One vector is turned by the same rotation once a step. Each row is the vector after some number of steps, and that number follows the row.
The counts run from 0 to 140.
[ 17  -2 -13  -8  16 -10  21   8 -15   6 -64  27  -7  14  13 -30] | 118
[ 12  -9 -24  23   4   1   2   8  -2   0 -68  26 -10  21   6 -17] | 86
[  5 -12 -32  24   3   7  -8   3 -15   6 -62  22 -26   9  -3 -19] | 12
[ 13   0 -27  18  13   0   3   2 -17  19 -60  27 -13  17   4 -32] | 28
[ 13  -4 -30   3   2 -10  11   5 -21   4 -61  23 -15  24  18 -16] | 44
[ 17 -15   3   3  16   3 -14   6  -1  12 -75  12  -9  -9  -3 -18] | 112
[ 14 -10  -8 -14  16  -8 -15   3 -29  22 -68   5 -21  -6   7 -15] | 22
[ 19 -13  -6 -12  18  -6 -16   1 -24  22 -70   2 -13  -5   6 -16] | 26
[ 11 -23 -16   2   3   1 -23  -4 -16   9 -71   7 -22  -8  -3  -9] | 11
[ 19  -4 -13 -10  17 -13  19   8 -13   1 -64  22  -6  14  15 -26] | 122
[ 20  -7 -17 -15  10 -17   2   5 -26  14 -66  10 -10  11  21 -14] | 37
[  9 -16 -15  11   9   6 -23   1 -15  20 -69  12 -19  -8  -5 -15] | 19
[ 18  -6 -13 -14   9 -14  21   7 -15  -2 -66  21  -7  13  17 -21] | 126
[ 14 -23   1  -9   4  -5 -11   3  -5  -7 -80   9 -11 -10   5  -8] | 135
[ 16 -24 -14  -2   0  -2 -24  -2 -19   6 -72   5 -20  -8   4  -7] | 7
[  8   0 -16  -2  18  -3  19   8 -17   7 -60  32 -17  11   7 -29] | 110
[  4   0 -27  -5  12  -4   9   4 -33  12 -57  25 -27  11  10 -22] | 17
[ 15  -7 -15  22  12   4   8   9   3   6 -66  27  -7  14  -1 -33] | 117
[ 20  -9 -14 -14  10 -17  -1   4 -24  10 -68   9  -9  10  24  -9] | 41
[ 20 -17  -4   7   8  -3 -20   3   2  10 -77  10  -2   3   6 -12] | 81
[  4  -8 -30  22   6   8  -5   2 -16  13 -59  23 -25   9  -3 -23] | 16
[ 20 -16  -2  -1  15  -1 -20   8  -6  21 -74   7  -6  -2   7 -16] | 73
[ 18  -9 -18  15   8   0  11   5   0   3 -68  29  -5  17   3 -30] | 121
[ 11   2 -23   8  17  -5  13  12 -14  15 -62  28 -14  21  11 -29] | 71
[ 18 -22 -16  -4   0  -9 -21  -1 -19   4 -74   1 -14  -3   7  -7] | 3
[ 18  -6  -4 -18  16 -16   0   7 -18  15 -68  13  -6   9  15 -16] | 76
[  4 -10 -13  19  13  12  -4  10   3  11 -71  25 -16   3  -5 -21] | 105
[ 14 -15 -15  15  10   7 -24   2 -10  22 -67  13 -17  -3  -5 -21] | 23
[ 23 -14   3 -16  14 -12  -4   5 -11   2 -76  10  -3  -2  12 -17] | 123
[  0  -2 -21   7  13   1  17  12 -12   2 -64  33 -22  12   6 -22] | 102
[  6  -6 -35   3   2  -8  10   4 -30   4 -58  25 -27  16  12 -19] | 9
[  3   1 -18   3  16   0  19  11 -14   8 -63  32 -23  13   5 -27] | 106
[ 20 -18   0   7  14   3 -15   8   1  13 -75  13  -2  -2  -2 -20] | 116
[ 21 -21 -13  16   1   4  -8   2   4  -3 -76  17  -5   4  -1 -19] | 128
[ 18 -23  -2 -10   5  -5  -8   4  -6  -7 -77   6  -9  -5   8  -8] | 131
[ 10 -16 -32  24  -2   5 -11  -2 -14   5 -65  20 -22   9  -1 -15] | 8
[  4  -2 -27  -7   9  -9   9   7 -26   3 -63  23 -24  18  18 -12] | 52
[ 17  -2 -28  15   7  -3   6   2 -16  18 -57  24 -10  20   9 -32] | 32
[ 17  -9 -24  23   5  -1  -2   5   0   7 -68  24  -6  22   7 -21] | 82
[  9  -2 -28  18  12   3  -1   3 -18  18 -57  25 -18  15   1 -33] | 24
[ 17 -13 -27  25  -1  -1 -11   1  -4   7 -68  19 -11  17   6 -18] | 43
[  5  -3 -14 -13  13 -11  13   9 -21  -2 -69  22 -20   9  17 -11] | 95
[ 12  -1 -20 -10  18 -11   6   4 -31  19 -60  16 -18   9  12 -26] | 25
[  6 -18 -15  11   7   4 -22   6  -7   9 -73  13 -20   3   0  -6] | 54
[  6 -17   0  -6  15   4 -13  10  -7  10 -78  11 -20 -10  -1 -13] | 104
[ 10 -12 -17  18  16  10 -14   6  -1  18 -70  20 -14   3  -4 -21] | 66
[ 12 -11 -12 -17   7 -14 -10   6 -24   4 -74   9 -19   4  18  -1] | 49
[ 11 -23  -4  -3   5   0  -9   5  -4  -6 -79  10 -18 -11   0  -9] | 139
[  6   2 -23  12  17   0  10   9 -16  17 -62  31 -16  15   5 -27] | 67
[  8 -11  -9 -16  14  -7 -13   6 -21  13 -74  10 -23  -6  10  -2] | 57
[ 17 -21  -6  12   4   3 -11   3   8   2 -75  15  -3   3   0 -20] | 124
[ 19 -11  -5 -17   8 -15  -4   6 -12   4 -75  10  -7   5  19  -8] | 84
[ 11  -7 -23  11   3  -3  17   7  -8 -11 -66  31 -16  17   8 -20] | 133
[ 14   2 -22   3  15  -6  13   9 -16  13 -61  28  -9  21  13 -29] | 75
[  6 -17 -17  15   8   8 -20   6  -5  14 -72  18 -20   0  -3 -10] | 58
[ 13  -8 -23  13   4  -3  17   5  -5  -7 -67  27 -11  19   7 -24] | 129
[ 14   1  -8 -17  21 -11   7   9 -25  18 -67  18 -15   5  16 -20] | 68
[ 10 -11  -9 -19   9 -10  13   6 -21  -7 -71  17 -19   1  12 -11] | 138
[  8  -9 -15  19  14  10  -3   7   1  12 -68  28 -14   5  -5 -28] | 109
[  8 -11  -3 -12  19  -4 -16   8 -16  16 -73  13 -19  -7   7  -8] | 61
[ 21 -20 -11   3   2  -5 -24   1  -8   9 -76   4  -8   3   6  -8] | 42
[  7 -10 -31  24   2   4  -3   5  -9   4 -64  26 -23  18   5 -16] | 51
[ 19 -17 -18  21   8   4 -19   1  -7  21 -66  15  -9   8  -2 -22] | 31
[  9 -19 -14  16   2   6 -15   6   3   0 -77  18 -14   2   1  -8] | 93
[ 10  -2 -17 -11  10 -12  14  10 -20  -2 -68  23 -18  15  18 -11] | 91
[  4 -14 -14  19   9  10 -10   9   1   4 -73  23 -18   2  -6 -17] | 101
[ 19 -11 -21 -14   4 -17   4  -1 -33   2 -65   8 -17   9  18 -16] | 2
[  9 -21 -16  19  -1   8  -4   5   3  -9 -73  22 -14   5  -5 -16] | 136
[ 11 -11  -4  -9  18  -3 -17   8 -15  21 -74  11 -16  -7   3 -12] | 65
[  3  -1 -22  -9  12 -11  10  10 -27   7 -63  25 -24  14  16 -13] | 56
[ 22  -2 -16 -16  14 -18   5   4 -29  17 -64  13 -10  13  19 -22] | 33
[ 15 -12  -2  -5  19  -2 -19   8  -8  22 -75  11 -11  -2   3 -15] | 69
[ 20 -10   1 -21  19 -10   2   8 -13  10 -71  10  -8  -2  10 -22] | 115
[  9  -9 -24   6   5  -4  20   7 -12 -12 -66  29 -19  11   9 -23] | 137
[  2   0 -27  13  16   4   8   9 -14  16 -62  31 -21  18   3 -26] | 63
[  4  -2 -30   0   7  -5   8   2 -31   6 -58  24 -26  16  12 -19] | 13
[  9  -1 -30  -1   3 -11  11   6 -23   2 -63  23 -21  20  18 -16] | 48
[ 24 -12   4 -16  16 -12   2   8 -12   8 -76  10  -5  -2   9 -19] | 119
[  8 -17  -4 -10   8  -3  -9   6 -10   1 -78  12 -19  -5   8  -3] | 96
[ 14 -10 -10 -18   9 -13  14   4 -19  -9 -71  18 -16   4  16 -13] | 134
[ 21 -10  -6 -18  14 -15  -2   4 -16   8 -73   8  -6   5  19 -11] | 80
[  9 -11 -12 -18  14  -8 -10   3 -31  18 -70   9 -23  -5   7 -14] | 18
[ 18  -8 -12 -14   7 -14  17   7 -17  -9 -69  19 -12   9  16 -18] | 130
[ 22 -19  -4  11   9   1 -13   4   5   7 -76  13  -3  -2  -2 -22] | 120
[  1  -5 -29  20   5   6   0   6 -10   7 -64  28 -24  17   5 -16] | 55
[  8 -10 -33  25  -1   4  -7   3  -6   4 -66  24 -17  20   8 -16] | 47
[ 13  -7   2 -20  22  -7   5  10 -16  12 -71  17 -13  -7  10 -18] | 111
[ 14  -9 -38  11  -1  -8   8   0 -24   2 -58  22 -16  20  10 -26] | 1
[  6 -11 -10 -16   9 -11 -10   9 -23   8 -73   9 -22   0  14  -1] | 53
[  5 -15 -16  18  12   9 -19   6  -3  16 -70  19 -19  -1  -4 -16] | 62
[ 18 -22 -10  10   6   1 -19   6   5   4 -80  12  -6   4   6  -9] | 85
[ 21 -14  -6  -9  14  -6 -19   4 -20  20 -70   5  -8  -2   7 -17] | 30
[ 23 -16  -8  -6  10  -8 -22   2 -16  20 -72   3  -4   1   9 -14] | 34
[  5 -17 -15  19   7  10 -13   7   0   2 -75  22 -18   0  -3 -11] | 97
[  0  -4 -30  19  11   3   4   8 -13  13 -62  30 -26  16   3 -20] | 59
[ 10  -6  -2 -21  19  -8   9   9 -21   7 -71  19 -16  -1  11 -16] | 107
[ 15  -2  -6 -18  20 -13   4  11 -23  17 -67  16  -9   6  16 -18] | 72
[ 18  -1 -18 -14  18 -15   7   4 -31  20 -60  14 -14  11  18 -26] | 29
[  7 -17   1  -9  14   0 -11   8  -7   6 -79  13 -19  -9   3  -5] | 100
[ 13   1 -12  -3  19  -5  20  12 -13   9 -62  28 -12  12  12 -32] | 114
[ 25 -18 -11   0   7  -7 -22   0 -10  13 -75   2  -4   4   8 -11] | 38
[ 19 -14 -21  23   5   4 -17  -1  -2  13 -67  14  -7  14   1 -22] | 35
[  7   0 -11 -16  21  -9   8  11 -26  17 -65  21 -21   7  13 -16] | 64
[ 20   0 -28  12   7  -7   7   2 -18  11 -59  22  -9  26  14 -27] | 36
[  8   0 -23  -6  15  -9  11   6 -33  19 -57  21 -24   9  14 -26] | 21
[ 13  -7 -14  20  15   8   0   7   2  11 -66  28 -10  10  -4 -32] | 113
[  9 -12 -13 -17  11  -8  -9   0 -33  12 -67   9 -26  -5  11 -11] | 14
[ 20 -21 -28  20  -3   2 -16  -4  -9   5 -68  10 -13   6   1 -17] | 0
